[109  96 128 153  84  84 110 126  91 104 122 163 129 182 147 159 133 139
 123 153  85  88 132 138 171 134 131 172 105  85 110 209 118  98 140 106
 121 113 106 165 116 108 151 137 108 123 212 113 121 135 112]  z_471
[156 106 109 130  94  87  84 157 131  81 161 133 153 102 155 120 150  97
  80 152  74 108 121 131 170 160 131 142 131 119 122 155 119 108 194 108
 105 106  67 124 181 145 140 171 101 170 181 131 133 139  98]  z_185
[165 124  93 124 120 101 112 148 151  82 158 110 182  84 132 100 145 103
 112 145  91 120 117 123 128 168 131 131 152 159 124 118 126 126 186 117
  89  91  49 109 184 160 125 191 130 193 136 135 129 147  81]  z_628
[109 134 133 130 156 171 156 111 122 184 119 124  64 130 106 142 116 136
 151 113 174 152 128 135 127  67 109  94 124 122 147  97 118 140  67 131
 162 151 209 122  89 112 129  69 116  79 108 124 155 102 160]  z_613
[112 144 134 118 157 168 160 124 131 174 114 115  81 115  93 119 124 138
 135 101 180 166 131 125 121  75 110  81 130 136 139  77 134 145  65 139
 169 154 203 110 109 130 120  69 133  96  92 124 143 113 160]  z_549
[109 134 133 130 156 171 156 111 122 184 119 124  64 130 106 142 116 136
 151 113 174 152 128 135 127  67 109  94 124 122 147  97 118 140  67 131
 162 151 209 122  89 173 121 187 134 190 126 144 128 152  92]  z_843
step +1: [162 151] : [163 152]
present: [103 112] : yes
step -1: [155 102] : [154 101]
present: [161 133 153] : yes
q: [108 105 106  67 124 181 145 140] : z_185
step +1: [ 93 119 124 138] : [ 94 120 125 139]

[101  97  84 123 137  72 147 149 155 217 191 126 181 132 141 132 149 153
  87 105 117 139 137 163 148  78 172 141 182 189 189 157  72  61 142 148
  83 126 181 123 141 176 102  94 146 202 147 130 137  90  94 103 106 126
  77 109 107  89 166] -> z_549
[142 126 161 140  97 166  99  84 148 109  95 172  85 158 113  95 147 171
 186 159 146 136  97 111 170 168 137 113 147 126 118 118 174 179 168 162
 169 102  85 140 113  83 135 172 122  90  99 189  89 147 164 119 144 172
 175 183 136 163 143] -> z_613
[158 182 143 148 197 143 187 206 118 132 167 104 186 118 172 202 123  89
 109 133 143 143 197 162  94 138 123 172 103 128 137 157 134 134  99 104
 134 197 186 148 172 191 168 124 157 167 187  79 206 158 133 187 153 104
 129  99 163 138 118] -> z_628
step -1: [130] : [129]
present: [189 189] : yes

[106 138 119  78 163 167 214] : z_9
[106 138 119  78 163 119 227] : z_613
[106 138 119  78 163 167 227] : z_235
[135 156 151 192 170 187 166] : z_583
[151 154 144  82  74  77 132] : z_471
[201 218 180 105  86 123 228] : z_549
[156 127 136 126  54  58 119] : z_185
present: [ 78 119 138] : no
present: [119  78 164] : no
step -1: [151 192 170] : [150 191 169]
q: [ 54  58 119] : z_185
present: [ 78 163 167 214] : yes

[ 87  48  80 109  71  76 123  61 165 123 125  99 150 142 140 138 146 154
 160 197 179  84 140 187  58 137] = z_194
[103  72  80 109 138 134 126 196 112  80  96  47  98 149 163  77 187 160
 158 136  89 116  90 122  54 132] = z_872
[ 87  48  80  81  71  76 123  61 165 123 125  99 150 142 140 138 146 154
 160 197 179  84 140 130  58 137] = z_235
step +1: [ 90 122] : [ 91 123]
q: [ 87  48  80  81  71  76 123  61 165 123 125  99 150 142 140 138 146 154
 160 197 179  84 140 130  58 137] : z_235
step -1: [81] : [80]

[145 140  96 108 159]  z_613
[223 172  60 202  68]  z_628
[ 83 128 109 111 131]  z_185
[236 165  91 111 120]  z_467
[ 64 111 135 119 130]  z_583
[177 142 174 114 144]  z_549
[113 136 140  78  44]  z_843
[190 150  89 139 105]  z_872
q: [172  60 202  68] : z_628
present: [223 172  61 202  68] : no
present: [ 89 139 105] : yes
present: [140  79] : no
step +1: [140  96] : [141  97]
step +1: [165] : [166]
present: [113 135] : no

[107 172 134 136 197 106]  z_843
[164 169  28 130 165 129]  z_235
[101 199 115 118 172  89]  z_583
[105 148 214 129 150 170]  z_194
[117 109 113  93 176  87]  z_467
q: [165 129] : z_235
step +1: [107 172 134] : [108 173 135]
step +1: [165] : [166]
q: [134 136 197 106] : z_843
present: [169  27] : no
present: [107 172 135] : no
step +1: [172 134 136 197] : [173 135 137 198]

[129 133 117 118 138]  z_235
[131 132 112 118 149]  z_467
[129 133 118 115 151]  z_843
[110 100 174 184  32]  z_583
[131 132 112 118 115]  z_628
[126 122 127 132 119]  z_9
[119 129 122 126 132]  z_549
[119 129 122 126 125]  z_613
present: [126 122 127] : yes
present: [129 123] : no
step -1: [131 132 112 118] : [130 131 111 117]

[ 87  70 202 149  84 144 102 121] -> z_628
[128  95 158  55 107 193 148 227] -> z_471
[123 132  76 171 120 147 152  97] -> z_194
[128  95 158  55 107 193 114 147] -> z_613
[128  95 158  55 107 193 128 128] -> z_583
[179 174 115 137  98 149  77 169] -> z_549
[ 87  70 202 149  84 108 164 161] -> z_872
[108 125 103  30 160 155 101 125] -> z_235
present: [128  95] : yes
present: [192 114 147] : no

[171 175 131 162  39 106 160 155 137  66 173 177 133 132 171 175 131 165
 154 139 123  86 177 172 138 139 137  94 109 114  68 103 155 138 128 151
  66 212] : z_194
[137 119 125 156  39 106 160 155 137  66 173 177 133 132 171 175 131 165
 154 139 123  86 177 172 138 139 137  94 109 114  68 103 155 138  97 112
 130  85] : z_9
[117 130 123 100 218 139 110 104  76 148  97 121 125 173  97 113 134  61
 161  89 166 110 137  96 130  87 137 138  93  88 144 135 124 165 135  87
  79 181] : z_185
[137 119 125 156  39 106 160 155 137  66 173 177 133 132 171 175 131 165
 161 139 123  86 137 172 138 139 137  94 109 114  68 103 155 138  97 112
 130  85] : z_549
step +1: [89] : [90]
present: [170 175 131] : no
step +1: [156] : [157]
q: [137 119 125 156  39 106 160 155 137  66 173 177 133 132 171 175 131 165
 161 139 123  86 137 172 138 139 137  94 109 114  68 103 155 138  97 112
 130  85] : z_549
present: [ 88  93 138] : no
present: [123  99] : no

[ 99 119  92  86 204 176 202 190 109  42 158 164] = z_628
[ 77 184 107  94  62  84 140 178  71  47  56  68] = z_843
[ 77 184 125 126 194 157 137 118 113  46  53 186] = z_549
q: [ 99 119  92] : z_628
q: [184 107  94  62  84 140 178  71  47  56  68] : z_843
q: [ 77 184 107  94  62  84 140 178  71  47  56  68] : z_843

[ 98 137 136 147 162 132 177 134  87 140 171] : z_583
[136 177  87 162 134 137 147 132  98 156 111] : z_235
[ 76 138  76 117 121 123 154 104 203 100 143] : z_185
[ 76 138  76 117 121 123 105 152  52 156 111] : z_471
q: [ 76 138  76 117 121 123 105 152  52 156 111] : z_471
present: [138  76 118 121] : no
q: [ 98 137 136 147 162 132 177 134  87] : z_583

[106 160  95  87 157  99 141 194 111]  z_549
[120 124  53  76  59 188 123 138 181]  z_194
[150 177 152 154 129 123 117 203 107]  z_467
[106  59 124  76 138 123 188  53 181]  z_843
step +1: [138] : [139]
q: [ 76 138 123 188  53] : z_843
present: [100 141] : no
present: [124  76 138 123 187] : no
step -1: [99] : [98]
present: [124  76 138 123 188] : yes
q: [ 59 124  76 138 123 188  53] : z_843

[209  89  55 117 225 163 141 190 195] -> z_613
[209  89  55 117 225 163 141 190  55] -> z_9
[117 228 163 141 225 163 141 190 195] -> z_872
q: [228 163 141] : z_872
present: [163 225 117] : no
q: [209  89  55 117 225 163 141 190 195] : z_613
step -1: [163 141 190] : [162 140 189]
present: [225 163 141 190 195] : yes
present: [163 141 190] : yes
present: [163 141 190] : yes

[141 223  30 124 182  28] : z_872
[222  84 218  38 225 118] : z_613
[179 208 221  62  41 131] : z_549
[ 45 215 148 203  51 148] : z_583
[102  85  69 156 115 229] : z_185
[ 48 214 220 110  52 184] : z_471
[167 106  37  93 222  64] : z_9
[ 44 213 102  86 154  50] : z_235
[ 68 183 207  36 196  68] : z_194
[ 56 200 207 199 101  50] : z_467
[148 203  50 217  37 199] : z_843
q: [213 102  86 154] : z_235
present: [102  86] : yes
q: [ 45 215 148 203  51] : z_583
q: [102  86] : z_235
present: [203  50 217  37] : yes
q: [148 203  51] : z_583

[128 131 127 123] = z_194
[ 96 181 101 122] = z_549
[147 103 141 121] = z_613
[148 127 132  84] = z_628
[192  89 129  67] = z_583
[184 100 149  43] = z_843
[ 88 163 107 166] = z_235
[114 192  89 132] = z_471
q: [192  89 132] : z_471
present: [128  67] : no
present: [ 89 192] : no
present: [127 131] : no

[150 141  55 152 133 149 151 151 152 104 174 155 103 161  69 104  95 102
 152 163 154 149 163 152 157  91 145  71 104]  z_549
[148 138 145  88  62  82 142 186 151 102 159  82  95 123 126  91 114 106
 172 186 172 197 115 173  94 186 138 140  71]  z_185
[148  97 138 171 154 168  97 127 147  91 116 174  99 178 112 101  79  89
 132 120 132 126 181 130 170 151  91 133 115]  z_843
[118  93 191 147 164 174  91 147  97  99 127 178 168 116 158 164 143 149
  96  36  95  80 131  95 142 142  87 170 173]  z_235
[181  79  90 152 141 151  80 153 182 132 112 162 143 172  93 146 114 128
 159 135 161 150 165 157 156 102  73  88 136]  z_467
step +1: [ 91 145] : [ 92 146]
q: [120 132 126] : z_843
step -1: [ 89 132 120 132] : [ 88 131 119 131]
step -1: [135] : [134]
q: [168  97 127 147  91 116 174  99 178] : z_843

[179 117 151  53 108]  z_235
[126 129 128 133 122]  z_9
[ 74 141 104 207 151]  z_583
[231 135 132 107 151]  z_185
[209 158 194 126 216]  z_194
[157 134 128 122 136]  z_628
[148 124 136  98 119]  z_843
[104 126 127 135 120]  z_549
[ 90 137 111 181 143]  z_613
[134 130 128 127 130]  z_471
step +1: [104 126] : [105 127]
step -1: [134 130] : [133 129]
q: [126 127] : z_549
present: [126 127 135 119] : no

[ 31 123  32 123] : z_235
[150 226  32 156] : z_549
[150 226  32 123] : z_185
present: [ 32 123] : yes
q: [150 226  32 123] : z_185

[ 92 183 127 188 118 108 176]  z_872
[ 45 108 118 176 188 183  35]  z_583
[ 45 108 118 176 188 183 127]  z_235
present: [189 183  35] : no
q: [108 118 176 188 183 127] : z_235

[120 130 184  90 184  94 209 110 162 184  70 220] = z_185
[ 60 163 112 131 112 140 104  99 119 112 136 115] = z_467
[194 141 150 143 150 120 115 143 120 150  64 123] = z_235
step +1: [112] : [113]
present: [150 120 143 115] : no
present: [194 141 150 143 150] : yes
present: [ 70 184] : no

[ 91 123  71 135] : z_628
[ 99  92 224 160] : z_843
[166 168  39  85] : z_9
[ 95 121 192 184] : z_583
[ 98 141 197 135] : z_185
[ 91  77 145 221] : z_235
step +1: [ 95 121] : [ 96 122]
present: [ 99  92 224] : yes
present: [160 224  92] : no
step -1: [141 197] : [140 196]
step +1: [ 99  92 224] : [100  93 225]
step -1: [71] : [70]

[164 153  44  93 102 154 101 162 152 100 166 223 146  98]  z_628
[173 172 103  81  85 171  83 171 171  84 173 152  99  84]  z_872
[155 160 155  97 100 159  93 153 158  97 155  96  49 104]  z_235
[173 167  73  83  89 167  89 171 167  87 173 187 127  86]  z_467
[ 68  79 222 188 178  78 179  71  79 181  67  25 121 183]  z_471
q: [155  97 100 159  93 153 158  97 155  96  49] : z_235
step +1: [ 78 179] : [ 79 180]
present: [171 171  84 172 152] : no
present: [79 68] : no

[ 56 119 144 146  99 126  59 182  87  80] = z_235
[ 90 125  81  98 108 142 170 102 129  57] = z_549
[127  64 157 119  45 215  86 148 108 161] = z_872
[186 133  78 107 137 121 219  84 166 131] = z_194
[127  64 126 119  45 215  86 148 108 161] = z_9
[ 51 153  87  79 144 187 176  51  97 116] = z_583
q: [126 119  45 215  86 148 108] : z_9
step -1: [ 90 125  81] : [ 89 124  80]
present: [107 137 121] : yes

[148  98 154 145 167  84 115  75 138 153 124 186 177 177 121 131 124 190
 148 105 111 129 117  59 177 122]  z_843
[ 62 181 100 136 103 144 121 161 106  83 115  91  70 111 173  96 146 110
 105 119 179 134 129 161 137 154]  z_583
[192  68 119 149 148 108  98  69 196 169 154 179 178 162  78 146  84 155
 139 110  93 153 120  90 149 107]  z_9
[192  68 119 149 148 108  98  69 196 169 154 179 178 162  78 146  84 155
 110 110  93 153 120  90 149 107]  z_549
[208 183 176 184 135 167 144  96 155 148 113 139 175 148  94 126 145  78
 116 101 115  84 151  66 159 189]  z_185
[177 170 178 205 150 138 137 103 158  97  99 175 213 136  99 118 142  89
  88  77 152  65 109  80 218 149]  z_235
step +1: [170 178] : [171 179]
q: [192  68 119 149 148 108  98  69 196 169 154 179 178 162  78 146  84 155
 110 110  93 153 120  90 149 107] : z_549

[131 121 117 134 117]  z_9
[241 115  52 240  28]  z_549
[117  79  94 128 138]  z_613
[ 82 195 177  80  96]  z_471
[ 97  51  96 110 186]  z_583
present: [134 117] : yes
q: [117  79  94] : z_613
present: [128 138] : yes
q: [131 121 117 134] : z_9

[208 172 122 130 110] = z_467
[ 98  70  96  33 110] = z_185
[123 171 130 181 212] = z_471
[143  96 110  70  33] = z_194
[ 46 117 125 158 197] = z_872
[105 163 130 182 219] = z_549
[214 159 119 109  76] = z_583
[185 116 111  70  22] = z_628
q: [116 111  70  22] : z_628
q: [ 96 110  70  33] : z_194

[132 127 135 132 132 129 128 127] -> z_185
[132 129 154 133 127 128 128 134] -> z_9
[152 132 179 136 129 128 134 164] -> z_235
[137 128 140 184 211 130 128 134] -> z_549
step -1: [132 129 154 133] : [131 128 153 132]
step -1: [129] : [128]
present: [129 134] : no
present: [137 128] : yes
q: [133 127 128 128 134] : z_9
step +1: [132 129] : [133 130]

[169 109 135  86 149 129 146 107  78 141 114  59]  z_872
[188  76 145 162 102 104 118 151 167 105  66 171]  z_467
[159 106 120 135 103 150 129 114 178 150  67 191]  z_613
[129 137 128  74 103 136 189  78  99 183 118 126]  z_235
[ 17 195 119 168 143 128  93 146 113  88 200 123]  z_583
[ 86 147 129 141 173  98  93 166  56  97 167  44]  z_471
[ 56 168 109  96 116 151 139  93 187 155 170 189]  z_549
present: [128  92 146 113] : no
q: [ 86 147] : z_471
step -1: [103] : [102]

[129  97 159  60 144 133] : z_185
[104 117 127 122 150 117] : z_843
[105 136 108 107 136 172] : z_872
[ 62 103 148 186 216 210] : z_628
[112 125 171 158 127 202] : z_471
[ 96 138 158 122 158 124] : z_549
present: [105 136] : yes
present: [122 151 117] : no
step +1: [122 150] : [123 151]
present: [ 96 138 158 122 158] : yes
present: [125 171] : yes

[148  96 129 156 120 117]  z_467
[133 242 129 142 143 128]  z_235
[109 198 193 134  96 131]  z_843
[ 92  34  32  96 131 134]  z_628
[144  99 112  22 113 108]  z_613
[148  96 180 156 120 117]  z_185
[ 92  34 123 120 170 133]  z_583
[144  99 149  22 113 108]  z_872
q: [134  96 131] : z_843
q: [242 129 142 143 128] : z_235

